runs of hidden systems:
trace 1, C (9 x 28):
[[ 0.45 -1.78 -2.22  3.19  0.06 -1.63 -1.52 -1.22  2.51  0.84 -0.67 -1.75
  -2.27  1.91 -0.39 -0.68 -0.24  3.45 -2.95 -0.24 -0.94  0.56  2.04  2.06
  -0.92  1.01  0.14 -0.70]
 [-0.74 -1.30 -1.66  3.32 -0.92 -1.31 -2.18 -0.41  3.29  0.93 -0.96 -1.53
  -1.07  1.01 -1.09 -0.60 -0.11  4.02 -1.77 -0.13 -1.15  1.72  0.77  1.87
  -0.44  1.33  0.37 -0.25]
 [-1.45 -0.33 -0.98  3.34 -1.97 -1.02 -2.57 -0.32  3.16  1.40 -1.68 -1.10
  -0.04 -0.45 -1.68  0.53 -0.52  4.02 -1.26  0.18 -1.65  2.58 -0.27  1.43
   0.24  1.41  0.45  1.02]
 [-2.08  0.32  0.21  3.10 -2.19 -0.74 -2.48  0.04  1.93  1.51 -2.59 -0.57
   1.23 -1.43 -1.64  0.81 -0.32  4.08 -0.98  0.53 -1.46  3.92 -0.67  0.97
   0.27  1.20  0.99  1.18]
 [-3.08  0.84  0.75  2.72 -2.27 -0.45 -3.19 -0.47  0.98  1.78 -2.51 -0.14
   2.77 -1.76 -1.96  0.97 -0.34  4.13 -0.39  0.37 -2.35  4.03 -0.88  1.30
   0.30  1.01  0.73  1.83]
 [-4.64  0.87  1.42  2.11 -1.66 -0.41 -4.24 -0.54 -0.23  1.77 -2.56 -0.08
   3.53 -2.28 -1.47  1.25 -0.31  3.65  0.42  0.58 -3.12  4.35 -1.13  1.38
  -0.79 -0.29  0.91  2.40]
 [-4.80  0.88  2.19  1.53 -1.49  0.49 -4.23 -0.16 -1.23  1.64 -2.57  0.67
   4.43 -2.78 -0.66  0.71 -0.24  2.82  1.17  0.12 -2.97  4.19 -1.77  0.23
  -1.06 -0.89  0.91  2.84]
 [-4.77  1.07  2.74  0.62 -1.11  1.52 -3.24  0.57 -1.90  1.36 -1.65  0.60
   3.65 -2.74 -0.42  0.31  0.24  1.72  2.52  0.18 -2.09  3.96 -1.86 -0.09
  -1.08 -1.30  0.42  2.43]
 [-3.84  1.18  2.88 -0.19 -0.30  2.83 -2.87  1.26 -2.50  1.17 -1.04  0.56
   3.24 -3.29  0.23 -0.39  0.57  0.92  3.21  0.10 -1.47  3.55 -2.51 -0.39
  -0.93 -1.49 -0.34  2.56]]
trace 2, G (9 x 28):
[[ 2.90  2.63  1.07 -1.53 -2.34  3.95  4.39 -2.81 -2.33 -1.66  0.49  1.36
   1.26  1.06  3.70 -1.32  3.46 -0.15 -0.53 -3.09  1.10 -1.48  4.72  0.56
   0.05  0.76  0.80  3.81]
 [ 1.56  2.06  2.05 -0.47 -2.70  4.47  4.43 -1.12 -1.92 -2.98  0.43  1.51
   1.53 -1.68  3.92 -1.08  2.97 -0.16  0.89 -3.21  0.30 -0.25  2.80 -0.07
  -0.47  0.78  0.13  4.44]
 [ 1.04  1.69  2.31 -0.09 -2.16  3.89  3.99 -0.42 -1.64 -3.35  0.39  2.28
   1.80 -2.99  4.36 -1.32  1.86  0.58  1.57 -2.78 -0.83  0.91  1.98 -1.32
  -1.27  1.24 -0.49  4.59]
 [ 0.93  0.90  1.66  0.26 -1.32  3.44  3.89 -0.14 -2.31 -3.50 -0.24  2.96
   1.71 -3.62  4.67 -1.13  0.94  0.42  1.86 -2.58 -1.68  1.83  0.88 -2.27
  -1.93  1.57 -1.00  3.93]
 [ 0.64  0.23  0.90  0.43 -1.17  3.31  2.88  0.17 -1.94 -2.57 -0.22  3.41
   1.08 -3.67  3.80 -1.28 -1.11  0.96  1.84 -1.99 -3.06  1.45  0.26 -2.66
  -2.55  1.70 -1.27  2.92]
 [ 0.82 -0.41  0.24  0.73 -0.89  3.12  2.46  0.25 -2.04 -1.58 -1.38  3.59
   0.82 -3.60  3.87 -0.47 -1.93  0.98  1.30 -0.64 -3.41  1.87 -0.32 -3.73
  -2.94  1.35 -1.69  2.42]
 [ 1.46 -1.02 -0.33  0.23 -1.26  2.32  1.36  0.95 -1.71 -1.13 -1.73  4.24
   0.32 -3.38  3.03  0.47 -2.78  1.06  1.08  0.06 -3.78  1.85 -0.88 -3.67
  -2.29  1.81 -2.51  1.53]
 [ 2.12 -1.41 -0.76  0.39 -1.48  2.04  1.48  1.07 -1.44  0.13 -1.79  4.06
  -0.33 -2.64  2.68  1.48 -3.09  0.88  0.20  1.01 -4.11  1.65 -0.67 -4.26
  -2.00  2.35 -2.67  0.47]
 [ 3.34 -1.39 -1.63 -0.02 -1.51  1.24  1.55  1.69 -0.90  1.64 -1.61  3.60
  -1.31 -1.76  1.68  2.95 -2.59  0.59 -0.97  2.55 -2.83  1.70 -0.26 -3.66
  -0.96  2.87 -2.94 -0.19]]
trace 3, N (9 x 28):
[[-1.22 -0.34  2.77  3.60 -2.32 -0.21  0.20 -0.09 -0.81 -3.68 -1.20  1.90
   2.85 -4.92  3.41 -0.64 -1.18  3.30  0.88 -2.30 -3.80  2.86  1.55 -0.22
  -1.26  1.36  1.00  3.53]
 [-1.23 -0.86  2.55  2.80 -2.64  1.12 -0.43 -0.25 -0.64 -3.02 -0.91  1.20
   2.52 -4.17  3.24 -1.44  0.14  3.56  0.26 -2.24 -2.48  2.02  2.19  0.99
  -1.90  0.28  1.27  4.01]
 [-1.27 -0.86  2.53  2.69 -2.75  2.15 -1.14 -0.29 -0.77 -1.46 -0.25  0.32
   1.90 -2.47  2.97 -1.96  1.86  3.77  0.52 -2.25 -0.81  1.10  2.60  2.53
  -1.80 -1.17  1.48  4.04]
 [-0.51  0.00  1.10  1.60 -1.39  2.69 -0.87 -1.23 -0.73  0.11  0.12 -1.09
   0.57  0.58  1.91 -2.97  2.94  3.20  0.22 -1.80  1.28 -0.22  3.60  3.03
  -1.67 -1.97  0.98  2.97]
 [ 0.60  0.50  0.38  0.20  0.00  3.47 -0.09 -0.87 -1.55  2.25  0.44 -2.13
  -1.47  3.03  0.68 -3.23  3.73  1.71 -0.40 -1.61  2.89 -1.13  4.03  3.09
  -1.60 -2.17  0.34  1.63]
 [ 1.73  0.44 -1.05 -1.45  0.77  4.18  0.63 -0.95 -1.97  3.94  0.87 -2.15
  -3.12  4.06  0.28 -2.79  4.63  0.65 -0.36 -0.38  4.11 -1.62  3.29  2.66
  -1.17 -1.88 -0.94  0.22]
 [ 3.00  0.07 -1.74 -2.73  0.88  4.21  1.49  0.20 -2.26  4.54  0.78 -1.78
  -3.63  4.25 -0.68 -1.85  4.04 -0.31 -0.23  1.04  4.25 -2.01  2.56  1.45
  -0.75 -1.47 -1.43 -0.55]
 [ 4.05  0.22 -2.77 -3.73  0.75  3.91  1.94  0.12 -2.36  4.69  0.50 -0.88
  -4.05  3.53 -1.03 -0.15  2.86 -0.91 -0.37  2.37  4.12 -2.41  1.95  0.68
  -0.66 -0.91 -2.03 -2.04]
 [ 4.35  0.06 -3.68 -4.29  1.03  2.65  2.07  0.00 -2.81  4.47 -0.20  0.25
  -4.11  3.27 -1.23  0.58  1.09 -1.84 -0.35  3.45  3.11 -2.06  1.30 -0.41
  -0.77 -0.15 -2.99 -2.83]]
trace 4, A (9 x 28):
[[-0.78 -0.14  0.76  2.02 -1.37  0.97  0.68 -0.35 -1.23 -1.15 -2.50  3.60
   2.47 -3.88  2.49  0.71 -2.57  2.71  0.14 -0.72 -4.75  3.48 -0.37 -2.96
  -1.70  2.26 -0.53  2.38]
 [-0.05 -0.40  0.71  1.74 -1.45 -0.04  0.93  0.16 -0.67 -1.61 -2.00  4.15
   2.22 -4.24  2.12  1.60 -3.78  1.48 -0.37 -0.23 -5.12  2.86 -0.93 -3.20
  -1.33  2.60 -0.74  1.67]
 [ 0.81 -0.99  0.01  1.48 -1.34 -0.65  0.84  0.53 -0.48 -2.48 -2.47  4.12
   1.33 -3.93  2.38  2.06 -4.23  1.10  0.39  0.28 -4.97  2.01 -1.15 -3.63
  -0.77  3.08 -1.03  0.86]
 [ 1.08 -1.42 -0.14  0.57 -1.00 -0.90  1.27  0.70 -0.13 -2.83 -1.90  4.21
   0.68 -4.34  1.76  2.55 -4.47 -0.52  0.49  0.95 -4.66  1.13 -1.36 -3.77
  -0.83  3.01 -1.45 -0.10]
 [ 1.59 -1.83 -0.77 -0.19  0.25 -2.03  0.59  1.26 -0.07 -3.22 -1.00  3.70
  -0.27 -4.09  1.26  2.61 -4.17 -1.22  1.44  2.00 -3.45 -0.08 -2.16 -3.05
  -0.40  2.16 -1.84 -1.23]
 [ 1.77 -2.08 -1.78 -0.63  2.02 -3.22  0.71  1.48 -0.35 -3.37 -0.71  2.70
  -1.19 -3.21  0.32  1.86 -3.45 -1.97  1.37  2.30 -2.70 -1.45 -2.07 -2.47
  -0.68  1.95 -1.62 -3.13]
 [ 1.58 -2.28 -1.43 -0.40  3.87 -3.77  0.47  1.19 -0.36 -2.89  0.78  1.31
  -1.92 -1.34 -0.65  1.21 -3.18 -2.77  1.19  2.25 -1.10 -2.43 -1.60 -1.95
  -0.71  0.90 -1.32 -4.64]
 [ 0.53 -2.20 -1.24 -0.13  4.82 -3.89  0.30  1.58 -0.02 -2.56  1.35 -0.30
  -2.16 -0.26 -1.34 -0.03 -2.83 -2.86  1.23  1.54  0.36 -3.14 -1.47 -1.21
  -0.64 -0.58 -1.06 -5.02]
 [-0.68 -2.52 -0.73 -0.09  4.36 -3.93 -1.01  1.69  0.53 -2.38  1.67 -1.34
  -2.46  0.05 -1.69 -0.56 -2.17 -3.04  1.32  0.95  1.25 -3.57 -0.98 -0.23
  -0.47 -1.60 -0.15 -4.48]]
trace 5, P (9 x 28):
[[-0.16  2.07 -0.28  0.86 -2.43 -3.14  0.16 -1.47  2.51 -1.46 -2.40  0.95
   2.51 -1.29 -3.00  3.69 -1.55  1.33 -1.34  0.93 -0.93  2.16  0.42  0.78
   2.92  3.28  1.75  0.12]
 [-1.75  1.63 -0.35  1.40 -0.99 -4.12 -0.97 -1.54  2.43 -1.47 -2.27  0.73
   2.79 -1.32 -3.40  2.89 -1.42  1.00 -0.79  0.76 -1.24  1.60 -1.17  0.86
   2.61  2.30  1.65 -0.56]
 [-2.97  0.79 -0.34  1.25  0.16 -5.05 -1.95 -0.68  2.70 -1.12 -1.55 -0.29
   2.02 -1.15 -3.84  2.17 -2.20  0.74 -0.35  0.87 -1.46  1.51 -2.20  0.72
   2.09  1.39  1.51 -1.36]
 [-3.05  0.18  0.05  1.54  1.20 -5.44 -2.41 -0.34  2.70 -1.00 -1.14 -0.85
   1.80 -0.92 -4.26  1.87 -2.60 -0.16 -0.10  0.91 -1.36  1.32 -2.95  0.42
   1.77  1.28  1.62 -2.49]
 [-3.17  0.19  0.06  1.72  1.92 -5.51 -2.68  0.30  2.27 -0.36 -1.22 -1.34
   1.11 -0.86 -4.40  1.89 -2.86 -0.44 -0.16  1.22 -0.83  1.62 -3.27  0.18
   1.92  0.30  1.20 -3.47]
 [-2.91 -0.38 -0.17  1.36  2.67 -5.46 -3.01  0.88  1.67  0.09 -0.71 -1.57
   0.54 -0.17 -4.18  1.23 -2.77 -0.78 -0.22  1.52  0.00  0.79 -3.52 -0.04
   2.07 -0.06  1.09 -4.07]
 [-2.59 -0.24 -0.42  0.38  3.06 -4.96 -2.66  1.12  1.35  1.10 -0.44 -1.50
  -0.06  0.83 -4.21  1.36 -2.78 -0.90 -0.19  1.97  0.54  0.59 -3.34 -0.28
   2.06 -0.20  0.85 -4.79]
 [-1.85 -0.59 -0.93 -0.04  3.08 -3.79 -2.53  1.53  0.73  2.05 -0.38 -1.76
  -0.42  1.42 -4.37  0.99 -2.68 -1.52 -0.23  2.49  1.12  0.06 -2.78 -0.17
   2.44 -1.08  0.78 -4.69]
 [-0.83 -0.61 -1.30 -1.04  3.06 -2.75 -2.13  1.12  0.27  2.82 -0.08 -2.24
  -1.20  2.51 -4.12  1.12 -1.69 -2.10 -0.01  2.13  2.00 -0.68 -2.71 -0.25
   1.80 -1.24 -0.25 -4.44]]

runs to name:
trace 6 (3 x 28):
[[-2.53  1.32  2.14  3.12 -2.64 -2.23 -0.89 -0.70  1.37 -3.46 -1.79  1.10
   3.95 -3.71 -0.14  0.75 -0.28  2.35  0.09 -1.48 -2.54  2.53  0.45  1.31
   1.57  1.42  2.69  2.77]
 [-3.25  1.16  2.62  2.47 -2.62 -0.86 -1.41 -0.89  1.54 -2.32 -1.32 -0.64
   3.66 -2.49 -0.65 -0.05  0.88  3.03  0.69 -2.23 -0.93  2.35  0.86  2.91
   1.07  0.59  2.92  3.07]
 [-3.71  1.41  2.48  2.36 -1.85  0.25 -1.78 -0.95  0.97 -0.24 -0.37 -1.95
   2.45 -0.73 -1.14 -1.49  2.12  3.06  0.26 -1.83  1.11  1.81  1.29  3.26
   0.61 -1.50  2.78  3.21]]
 | N
trace 7 (3 x 28):
[[-4.21 -0.87  2.99  1.42  1.27 -0.96 -2.03  0.75 -0.12 -4.83  1.91 -1.25
   2.61 -3.35  1.09 -2.48  1.15 -0.01  3.44 -2.16 -0.04 -0.62 -1.05  2.14
  -1.79 -2.95  2.03  2.06]
 [-4.04 -2.07  3.85  0.97  0.92 -0.45 -2.03  1.45 -1.39 -4.30  1.12  0.04
   2.51 -4.76  2.04 -2.86 -0.08  0.36  4.62 -1.71 -1.58 -0.16 -1.61  1.27
  -2.36 -2.59  1.51  2.23]
 [-3.63 -2.51  3.06  1.04  1.29  0.32 -1.99  1.97 -2.02 -3.81 -0.03  1.19
   2.15 -5.24  1.90 -2.28 -1.95  0.69  4.83 -0.94 -2.06  0.64 -2.71 -0.03
  -2.61 -2.46  0.69  1.31]]
 | G
trace 8 (3 x 28):
[[ 3.67  3.65 -1.31 -3.17 -1.44  2.47  2.74 -2.14 -0.74  2.91  0.06 -1.28
  -0.89  4.32 -1.48  1.35  4.87 -1.09 -2.21  0.59  4.16 -1.64  4.73  2.34
   1.99  1.03 -0.01  0.78]
 [ 4.21  3.19 -2.18 -3.55 -1.28  2.45  2.71 -1.54 -0.70  4.09 -0.26 -0.92
  -1.55  4.30 -2.25  2.17  4.09 -0.98 -2.44  1.63  4.14 -1.02  3.75  1.95
   2.27  1.52 -1.24 -0.35]
 [ 4.51  2.78 -2.82 -3.33 -1.25  2.20  2.27 -1.38 -0.83  4.50 -0.73 -0.30
  -2.08  4.60 -2.20  2.92  2.64 -1.34 -2.45  2.56  3.84 -1.03  2.66  0.67
   2.82  2.01 -1.06 -1.33]]
 | N
